The rows below come in pairs that one turn or mirror swaps. Which row does each named row swap with?
The rows were stretched afterwards, more along some directions than others.
sen: [-0.78 -0.31  0.04  1.40 -0.56 -0.40 -0.32  1.69  0.02  1.03 -1.15  2.26
 -1.60 -0.20  0.48 -1.26  0.56]
dozef: [ 0.01  2.48  1.27  0.15  0.59 -0.40  1.41  2.88  0.25  1.02 -0.99  3.84
 -0.34 -1.13  0.15 -0.49  0.40]
zira: [ 1.06 -1.29 -0.68 -2.26  0.24 -1.60  0.39  2.78 -0.12 -0.76 -0.09  1.76
 -1.16 -1.48 -0.55 -2.12  1.26]
pidin: [-1.12 -0.35 -1.10  1.11  0.76  0.53 -0.11  0.94  0.24  1.27 -1.18 -0.51
  0.52 -0.96  0.40  0.22 -0.43]
kuzo: [ 0.85  3.13 -0.19  0.48 -0.30 -2.17  1.80  2.71  0.22 -2.68 -0.06  2.12
  1.80 -0.58 -0.33 -1.04  0.97]
fotuf: [ 0.96 -0.79  1.53  1.29  0.94  0.74 -1.07  0.80 -0.80  3.13 -0.61  2.43
 -1.02 -0.83 -1.42 -0.27  1.02]
lut: [ 0.02  1.94  0.33 -1.01  1.58 -2.11  0.38  1.53 -0.72  0.58 -0.45  2.56
  0.16 -0.09 -1.30 -1.24  0.22]
Viton: [-0.03  0.96  0.92  1.40 -1.36 -0.25 -0.47 -0.38 -1.47 -0.33 -0.61  2.40
 -0.59 -0.73 -0.94  0.30  1.96]
dod: [ 2.05  1.17  0.62 -0.51 -0.88 -1.46  1.06  2.89  2.01  0.00 -0.84  2.25
 -1.21 -0.15  0.40 -2.53 -0.11]
Roban: [-1.87  0.89  1.13  0.45  2.52  0.72 -1.23  1.28  0.30  1.92 -1.97  1.15
 -1.24 -1.72  1.61 -0.51 -2.18]
movot: [ 0.41  1.65 -1.69  0.86 -0.92 -1.21  1.57  2.46 -0.38 -0.99  1.05  0.40
  0.15  1.04 -0.04 -1.07  1.30]
Ruz: [ 1.04 -0.07 -1.46 -1.38  1.01 -1.48 -0.33  1.22  1.60  0.08  0.57  1.58
 -0.97 -1.90 -0.17 -2.30 -0.09]
Suna: [-0.24  3.09 -0.11  0.99 -0.24 -1.98  1.53  1.74  0.61 -0.43 -0.22  1.49
  0.77  1.05 -0.88  0.64  0.20]
mel: [-0.51  1.86  1.36  0.43  0.80  0.42 -1.59  0.27 -1.77  0.76  0.54  1.43
 -2.33  0.39 -1.36  0.16 -0.02]
vek: [-1.03  0.72  2.40  0.83  0.28 -0.42  1.70  3.04 -0.16 -0.51 -1.88  2.31
 -1.31  1.24  0.25 -0.60 -1.08]
nokom: [ 2.11 -1.10  0.79 -2.05  1.65 -1.40 -2.36  1.27  1.35  0.06  1.52  0.20
 -2.49  1.03 -0.63 -0.73  0.03]
Gamin: [-0.80 -0.59  2.34  0.55  1.00  0.89  0.92  1.85 -1.49  2.14 -1.56  1.63
 -1.70  0.55  0.50 -0.26 -0.86]
mimor: [-1.96 -1.07  0.29 -1.59  2.39 -0.78 -0.82  0.30 -1.32  1.80 -0.33  0.95
 -2.15  0.61 -0.04  0.32 -0.64]
sigi: [-2.99  0.43  0.22  0.73  2.40 -0.44 -0.61 -0.17 -1.11  0.86 -0.89 -0.20
 -0.38  0.23  0.62  1.58 -1.91]
divim: [-0.13  1.06  0.89 -1.53  1.56 -1.93  0.14  2.42 -0.34 -2.51 -0.24  0.70
 -0.02 -0.37  0.27 -0.57 -0.48]
dodop: [-1.65  0.16 -0.90  1.68  0.78 -0.88  0.12  0.78 -1.50  0.53  0.53 -0.05
 -0.53  0.87  0.10  0.77  0.41]
zin: [ 0.91  1.43  0.29  0.27  1.48  0.12 -2.04  1.49 -0.91  1.71  1.60  1.59
 -1.45  1.40 -1.22  0.48 -0.26]
tipoz: [ 0.95  1.93 -0.69  0.67 -0.82 -1.65  1.40  3.40  0.86  0.29 -0.80  1.64
 -0.31  1.63 -0.17 -0.14 -0.54]
Kelib: [-0.22  3.07  2.41  1.26  1.87 -1.17 -0.75  1.45 -0.22 -0.82  0.11  1.63
  0.13 -0.57 -1.09  0.05  0.91]
zala: [ 0.25 -1.50  1.05 -0.33  1.27  0.76 -1.05  0.96 -0.33  2.43  1.30  2.36
 -1.76  0.80 -0.44 -0.64  1.02]
valop: [ 1.52  0.00 -0.10 -1.17  0.78 -0.61  0.38  2.94 -0.12  1.20 -0.49  3.09
 -0.49 -0.90 -0.96 -1.35 -0.01]
gol: [-0.47 -0.86  0.86  0.44  0.16 -0.58  2.19  2.40  0.03  0.56 -1.53  2.91
  0.13  1.04 -0.02 -0.77 -1.02]
tomek: [-2.62  1.85  1.00  1.25  2.27 -0.02 -0.05  2.87 -0.06  1.12 -1.76  0.59
 -0.36 -0.97  0.51 -0.34 -0.83]
lise: [-1.50  2.75  2.40  1.13  1.66 -0.17 -0.53  2.17  0.90  0.54 -0.61  2.97
 -1.54 -0.57 -0.01  0.64 -0.21]
fimil: [-1.62  4.33 -1.68  1.20  1.37 -1.71  1.17  3.05 -0.52 -0.53  0.73  1.83
  0.82  0.13 -0.46  0.28  0.02]
Vafe: [-2.01  1.28 -0.22 -0.08  2.78 -1.13 -1.46  1.58 -0.46  1.83 -0.97  0.70
 -1.76 -0.45  0.83  0.17 -2.33]
Fum: [-0.75  0.01  0.93  1.07  0.25  0.92  1.85  2.89 -1.14  1.22 -1.10  3.16
  0.95  1.26 -0.34 -0.73  0.56]
muz: [-2.57 -0.39  3.12  0.56  1.91  0.11  0.74  2.82 -1.04  1.21 -2.31  2.17
 -1.82  1.39  0.42 -0.34 -1.25]
bubak: [-0.09  0.64 -0.44 -1.97  1.10 -2.54  0.43  3.36  1.52 -1.05 -0.36  1.90
 -1.31 -1.66  0.70 -2.55 -0.09]
fudo: [-0.99  1.21  1.35  1.63  1.54  0.86 -0.49  1.41  0.75  2.85  0.15  2.00
 -0.67  0.70 -0.57  1.53 -0.55]
mibar: [ 1.37  0.68  0.95  2.47 -0.64 -0.49 -0.10  0.73 -1.35  0.72 -0.21  3.66
  0.40  0.64 -1.53 -0.73  1.67]
kogig: [-2.27  2.17  0.78  1.98  0.14 -0.39  2.04  1.86 -1.28  1.52 -2.31  2.06
  1.28  1.29 -1.02  1.26  1.05]
vula: [-1.33  1.34  1.20  1.33  2.26  0.59 -0.96  1.80 -1.14  1.73 -0.69  2.10
 -0.57 -1.98 -1.40 -0.38  1.27]
ful: [-1.35  2.83  2.25  0.33  1.26 -1.03  0.90  3.86  0.99  0.48 -1.11  3.77
 -0.81  0.30 -0.28 -0.08  0.42]
Zapo: [ 0.00  3.40  0.10  1.83 -0.29 -2.14  1.16  2.91  0.47  0.90 -1.40  2.35
  0.07  0.53 -0.67 -0.49  0.16]
veles: [-2.19  1.73 -1.52  0.86  2.42 -0.24 -1.03  0.81 -1.13  0.29  0.98  0.83
 -0.42 -1.50  0.78 -0.27  0.12]
led: [-0.69  2.34  1.53  2.07  1.62 -0.63  0.45  2.21 -0.25 -0.59 -2.23  3.13
  1.89 -0.54 -0.89 -0.58  0.24]
sogi: [-1.16  2.90  0.15  0.78  1.35 -0.11 -0.78  3.23  0.42  1.59 -0.02  2.53
 -2.19  0.22 -0.24 -1.32 -0.89]
vudat: [ 1.97  0.70  0.89  1.20 -1.58 -0.43  0.04  1.53  0.70 -0.26 -0.60  3.04
 -0.22 -0.86 -1.06 -1.87  1.27]
Gezu: [-0.83  0.65  0.76  0.12  2.73 -0.17 -2.15  0.02 -0.96  0.19  1.26 -0.66
 -1.27 -0.38  0.20  0.45 -0.55]
Moti: [-1.67 -0.70  0.47  0.19  1.33 -0.14 -0.94 -0.11 -1.75  2.05 -1.31 -0.61
  0.22  0.50 -0.12  1.74  0.19]
Pape: [ 0.32  0.05  0.86 -0.29  1.69  0.77 -2.93  0.55  0.19  1.32  0.55  1.26
 -2.33 -1.29 -0.29 -0.84 -0.99]
Rafi: [-1.41  1.64  1.01  2.05  2.65 -0.25 -1.58  0.70 -0.35  2.49 -0.81  2.43
 -1.49 -0.49 -0.15  0.09 -1.26]

Ruz pairs with pidin
led pairs with nokom
vula pairs with zira
Vafe pairs with Zapo
Fum pairs with zala
lut pairs with Moti
dodop pairs with fimil
divim pairs with Kelib

